Some points:
array([ 44,  -5, -48, -49,  17,  -9, -40,  14, -13, -23, -26,  33, -29, -54,
       -73,   6,   3,  16,  -7, -13,  20, -35, -14,  51,  -6,  60, -89,  44,
        65,  69, -44,  23])
array([-41,  30,  60,  -9,  24,  10,  -5, -42, -10, -16,  21, -28,   3,  42,
        -1, -28, -74, -19, -20, -22,  51,  28,  86, -11,  14, -55, -25,  34,
       -30,   8,  35,  68])
array([-19, -65, -46, -32,   6,  33, -25, -13,  31, -18,  -2, -28,  33,  -5,
       -27,  78,  49,  -9,  11,  10,  10,  17, -31,  46, -22,  57, -33, -13,
        20,  -4,  -5,  48])
array([ 23,  -8,  32,   9,  52,   8,  24,  66, -48,   8,  40, -27,  44,  15,
        -5,  14,  11,  -6, -77,  -8,  34,  30, -43, -28, -27,   0, -13, -14,
        40,  17,  22, -14])
array([-19, -12,  45,  -4, -40, -23,  -9,  43,  48,  26,  23,  49,  49,  16,
        23, -61, -15,  -4,  86, -30,  -4, -30,  28, -42,   5, -14,  -5,  -5,
       -11, -19,  17, -24])
array([  5, -16,  22,  10, -14, -40,  -6,   6,  50,   5, -31,  -3,  34,  23,
       -18,  39, -22, -48, -28,  -4, -56,  28, -47,  52,  56,   9,   6, -26,
        43,  34, -14, -19])
array([ 22,  13, -77, -40, -36,   9,  25,  -8, -47, -19,  -1, -12,  28,  23,
       -44, -37, -19,   8,  29,  14,  39,  68,  -2,  -8,  -7, -46, -22, -13,
        30,  36,   7, -40])
array([  28,   -8,    2,   -2,    7,   19,  -90,    5,  -49,   31,  -16,   35,
        -21,    3,  -38,   68,  -57,  -50,    8,  -26,   29,   -4, -108,   23,
        -40,   34,    1,   11,  -10,   94,  -75,   -8])
array([ 18,  22, -30, -34, -16,  25, -40,  -7, -10,  19,  16, -13,   1,   4,
       -23,  24, -33, -29, -65,  -1,  17, -40, -80, -41,  75,   6, -36,  18,
       -10,  -5,  54,  17])
array([ 64,  -2, -14, -34,  -3,   0,   6, -26, -30,  47,  24,   7,   2,  45,
       -18, -70,  -8,  35, -13,   1,  -8,  32,  65, -34,  73, -24,  54, -26,
       -55,  -4, -36,   1])
array([ 80,  -9, -29,  16,  38,   8,   4,  63,  15, -54, -81,  25, -29, -41,
        -5,  21,  14, -53,  -3, -37,  33, -20,   7,  38,   5,  -2,  32, -43,
       -73,  12, -30, -27])
array([-53, -15,  -6,  12,  27,  64,  29,  12, -30,  36,  54, -19,  49, -31,
        25,  40, -64,  16, -68,  18, -30,  26,  58, -13,  51, -14, -40,   5,
        21,  26, -41, -13])
array([-16,  24, -16,   8, -53,  21,  42,   8,  27,  48, -11,  13,  37,  15,
        15, -29,  83,  -7, -22,  -7,  -6, -34,  73,  34, -31, -39,  69,  26,
       -15,  -4, -29,  19])
array([-38,  -5,  43, -29, -27,   9,  56, -10,  20,  -9, -29, -42, -24,  39,
       -22,  -9,  18,  13,  47,   2, -29,   3,  28, -33,   4, -36,   3, -32,
       -17, -30, -41, -44])
array([ 17,   6, -90,  29,   3,  12,  17, -17, -35,  49, -60, -34, -42,  -1,
         1, -45, -14,  10,  15, -11,  49,  42,  46, -50, -10,  81, -29,  53,
       -19,  19,   2,  43])
array([-18,  21, -23, -41,  14,  29,  22,  -5,  49,  46,  13, -39, -35, -24,
        43, -38,  21,  64,  31,  42,  15, -48, -36,   9,  -8,   8,  -1, -18,
       -32,  24,   0,  49])
array([-26,  -7,  11,  40,  41, -12,  36,  26, -45,   6,  33,  37, -72,  17,
         7,  25,  79, -15,  55,  23, -55, -46,  14,   9,  31, -14,  -9, -12,
         7, -41, -16,  14])
array([ -3, -50,  31,  10,  50,  34, -22, -21, -98,  -6, -36,  -4,  88,   1,
       -31,  63, -81,   6, -38, -84, -42, -45, -53,  -6,  24, -14,  13, -14,
        -1,  15,  28, -59])
array([ -2,  -6,  12,  79,  45, -17, -59, -42,   9,  -7,  32,  29,  50,   7,
       -23,  -9,   5,  16, -12,  41, -36, -18,   3,   4, -33, -42, -34, -64,
        11, -10,  18, -29])
array([-66,  54, -20,  21,  -8, -29, -38, -45,  10, -53, -52, -48,  27, -19,
        35,  -6,  46, -17,  22,  13,  14, -15,  -5, -16,  13,  11,  38,  10,
         5, -17,   1, -24])
array([ 27,  31,  20,  17, -13, -38, -48,  23, -14, -44,  20, -55,  34, -47,
        -8,  47,  38, -13,  44,   8, -24,  -8, -12, -16, -48,  41, -21,   4,
        44, -12, -45,  54])
array([ -1, -43, -22,  32, -27,  24, -22,  -8,  46, -41,  43,  -3, -58, -71,
        12,   6,  25,  34, -21, -28,  31,  -2, -66,  29, -48,  -7,   6,   7,
        39,  24,  -9,  40])
array([ 80,  17, -28,  -5, -11, -29,  -7, -17,  29, -12, -22,   4,  -1, -74,
        33,  30,  47,  70,  13,  31,  11,  -2,  12,  34,  19, -36,  18,  62,
        60, -15,  -9,  57])
array([  3, -27, -33,  47, -44,   0,  -2,  37,   9, -24, -11,  42,  -7, -58,
        17,  -3,  43,  49,  -9,  47,  27, -14,  -8, -23,  10,  25,  35,   7,
         7, -38, -39,  66])
array([-24,  18,  84,  -7,  10,  21,  -4,  14, -57,  33,  -3,  -3, -19,   6,
       -26,  -6, -15,  50,   4, -38,   6,  74,  72,  -2,  53,  13,  -3,  -3,
       -24,  -3,  53,  -6])
array([ 66, -41,  31,  -2,  46,  20,   2, -19,  49,  -2,  51, -16,   2, -28,
       -19,  53, -13, -11, -12,   6, -63, -14,  -5, -41,  10, -14,   4, -16,
        51,  12,  -3, -51])
array([ 13, -26,  -2,  28, -31, -69,   7, -54,  -6,  14,  16,  19, -20, -33,
        54,  57,  -5, -43, -29, -12,  52, -49,  -2,  22,   9, -24, -47, -24,
        -1, -27, -10, -12])
array([-27, -68,  -3, -33,  60, -47, -19,  16,  43,  39,  15, -16,  20,  22,
        -4, -18, -21, -40, -17,  42,  -2,   6,  28,   4, -12,   9,  10, -10,
        -2, -11,  10, -52])
array([-19,  17, -17,  -4, -27,  41,  23, -13,  36, -21, -36,  37, -24, -10,
        14, -25,  26, -31,  17,  -9, -11,  37,  35, -72, -10, -12, -16,  -2,
         4, -50,   0, -34])
array([ 14,  35,  24, -30, -29, -26,  51, -53,  26, -19,   1, -10,   7, -16,
        27,  77,   3,  19, -37,  32,  28, -25,  24,  11, -65,  18,  -3, -31,
       -46,  38,  -3, -31])
array([-25,  -1, -22,  41,  28, -10,  25, -10,  -5, -33,  17,  47,  19,  49,
        49,  -6,  12,  43,  11,   9,  41,  14, -53,  -3,  52,  -2, -14,   9,
         0,   1, -53,  -6])
array([ 30, -20,  41, -27,  21,  41, -36,  51, -57, -35, -19,  -7,   9,  78,
        48,  44, -92,  52, -59, -14, -36,   7,  27,   0,   9,  10,   0, -30,
        14,  -2,  38, -28])
array([ -40,   53,  -62,    1,   23,   27,  -10,   -5,   58,  -27,   30,  -20,
        -18,  -11,  -46, -118,  -29,  -15,   49,  -15,    0,   -9,    9,   26,
          1,   -6,  -15,   50,    4,   68,   18,   12])
array([-43,  -9, -35, -19,  37, -46,   1,  37,  31,   3,  46,  -7,  11,  10,
        22,  71, -33, -10,   1, -35, -21,  15,  21,  18,  30, -47,  19,   8,
       -33, -11,  18, -26])
array([ 27, -51,  10,  18, -27,  24,  25,  -3,  14, -15,  30,   2,  15, -38,
        56,  13,  57,   0,  22,  51, -18, -14,  -8,   3,   0,  31, -12,  74,
        -8,  -5,  44, -36])
array([-15,  13,  33, -49,   2, -12,  31, -24,   8,  12,  11,  26, -33, -39,
        26,  -6,  13, -27,  42,  42,   1,  -4, -11,  35, -37,  18,  42, -22,
        33, -44,  -2,  51])
array([-17,  38,   2,   9,  17, -27,  46,  30,   4, -10,  19,  -4,  -7, -28,
       -19, -32,  -3,  15,   1,  36, -14,  35,   5,  23, -10,  20,  -5,  29,
       -88, -69, -18,   2])
array([-27,  23,  60,  27,  18,  22,  32,  36, -11,  38,  16,  -4,  24,  66,
       -65,   3, -85,  44,  -1, -24,  34,  -2,  29,   7,  46,  26,   7,  29,
        36, -69,  28, -95])
There is one direction along which these points spread out most. Take the direction at right angles to it along which they spread out most. Go by this last direction. How many in every 100 of the points above lie lower along it than each point below? Answers are rounded to whole numbers. More than half of the points above lie lower than the first one.
array([-38,  -5,  43, -29, -27,   9,  56, -10,  20,  -9, -29, -42, -24,  39,
       -22,  -9,  18,  13,  47,   2, -29,   3,  28, -33,   4, -36,   3, -32,
       -17, -30, -41, -44]) 5
array([-25,  -1, -22,  41,  28, -10,  25, -10,  -5, -33,  17,  47,  19,  49,
        49,  -6,  12,  43,  11,   9,  41,  14, -53,  -3,  52,  -2, -14,   9,
         0,   1, -53,  -6]) 47
array([ 23,  -8,  32,   9,  52,   8,  24,  66, -48,   8,  40, -27,  44,  15,
        -5,  14,  11,  -6, -77,  -8,  34,  30, -43, -28, -27,   0, -13, -14,
        40,  17,  22, -14]) 74
array([ 27,  31,  20,  17, -13, -38, -48,  23, -14, -44,  20, -55,  34, -47,
        -8,  47,  38, -13,  44,   8, -24,  -8, -12, -16, -48,  41, -21,   4,
        44, -12, -45,  54]) 76
array([-27,  23,  60,  27,  18,  22,  32,  36, -11,  38,  16,  -4,  24,  66,
       -65,   3, -85,  44,  -1, -24,  34,  -2,  29,   7,  46,  26,   7,  29,
        36, -69,  28, -95]) 24
array([ 22,  13, -77, -40, -36,   9,  25,  -8, -47, -19,  -1, -12,  28,  23,
       -44, -37, -19,   8,  29,  14,  39,  68,  -2,  -8,  -7, -46, -22, -13,
        30,  36,   7, -40]) 39
array([ 18,  22, -30, -34, -16,  25, -40,  -7, -10,  19,  16, -13,   1,   4,
       -23,  24, -33, -29, -65,  -1,  17, -40, -80, -41,  75,   6, -36,  18,
       -10,  -5,  54,  17]) 84
array([-16,  24, -16,   8, -53,  21,  42,   8,  27,  48, -11,  13,  37,  15,
        15, -29,  83,  -7, -22,  -7,  -6, -34,  73,  34, -31, -39,  69,  26,
       -15,  -4, -29,  19]) 0
array([-15,  13,  33, -49,   2, -12,  31, -24,   8,  12,  11,  26, -33, -39,
        26,  -6,  13, -27,  42,  42,   1,  -4, -11,  35, -37,  18,  42, -22,
        33, -44,  -2,  51]) 37
array([ -2,  -6,  12,  79,  45, -17, -59, -42,   9,  -7,  32,  29,  50,   7,
       -23,  -9,   5,  16, -12,  41, -36, -18,   3,   4, -33, -42, -34, -64,
        11, -10,  18, -29]) 63
